In the data rows, the value 128 means zero.
Here are some points:
[137 137 125 117 137 148 140 125 130 159 170]
[142 146 110  97  79  95 104  87  89 127 169]
[122 119 125 115 125 124 121 132 143 141 136]
[135 132 112  89  78  93  99  96  96 116 149]
[134 121 109 163 171 172 165 155 165 164 145]
[148 158 134 108  90 108 117  94  86 118 162]
[108 126 158 161 141 116 114 127 126  96  79]
[127 121 126 115 140 139 142 159 154 138 120]
[114 122 141 107 121 136 133 119 126 139 137]
[157 139 110 125 125 130 126 126 138 140 147]
[123 113  91  85  66  78  97 101 103 103 115]
[111 124 134  99  97 107 103 100 108 116 121]
[117 126 150 164 151 131 127 139 141 110  89]
Then 10 other points, each followed by its number:
[114 115 125  99 116 130 132 134 125 119 122] 0
[154 145 126 149 152 147 140 142 157 154 144] 1
[160 152 134 148 147 147 136 130 145 155 155] 2
[144 132 119 162 168 167 159 159 164 154 145] 3
[127 115 109 169 174 168 165 171 169 149 125] 4
[110 124 151 116 116 118 114 115 132 138 102] 5
[110 110 134 131 154 142 132 151 168 152 121] 6
[110 122 161 150 146 140 146 135 120 103  96] 7
[136 142 145  98 104 120 118 113 108 110 121] 8
[108 100 112  83 107 122 129 133 154 138 105] 9
Which two of these numbered points are nearest to each point below, looking only along the 2 directions in which the first points spread most? Their numbers follow each, nearest first.
[140 147 152 140 125 117 110 105 109 121 129] > 0 9
[138 131 130 158 163 155 150 150 150 147 137] > 1 6
[112 116 148 148 151 136 128 139 139 115  89] > 7 6
[137 136 128 123  95  86  96  97  97 117 133] > 8 0
[153 148 134 122 128 129 130 133 128 129 136] > 0 9
[120 136 145 108 117 125 115 104 126 148 151] > 0 9
[130 133 122 117 130 147 140 122 129 158 168] > 2 1
[150 140 109 113  70  68  85  87  87 117 154] > 8 0
[130 128 112 102  71  75  91  91  87 106 135] > 8 0
[124  96  97 162 172 164 162 171 177 144 102] > 4 3
[154 138  90 103 133 155 160 153 151 166 180] > 2 1
[115 109 125 169 136 115 122 133 125  94  80] > 7 5
[118 104 100 165 175 164 169 180 165 127 102] > 4 6
[122 122 137 185 170 146 138 147 141 110  90] > 7 6
[114 123 141 136 135 121 120 135 140 122  96] > 7 5
[122 111  96  91  67  69  97 103  95  99 119] > 8 5
[115 130 145 140 132 125 114 110 119 117 109] > 5 9
[123 110  98  93  67  66  97 103  90 102 129] > 8 0
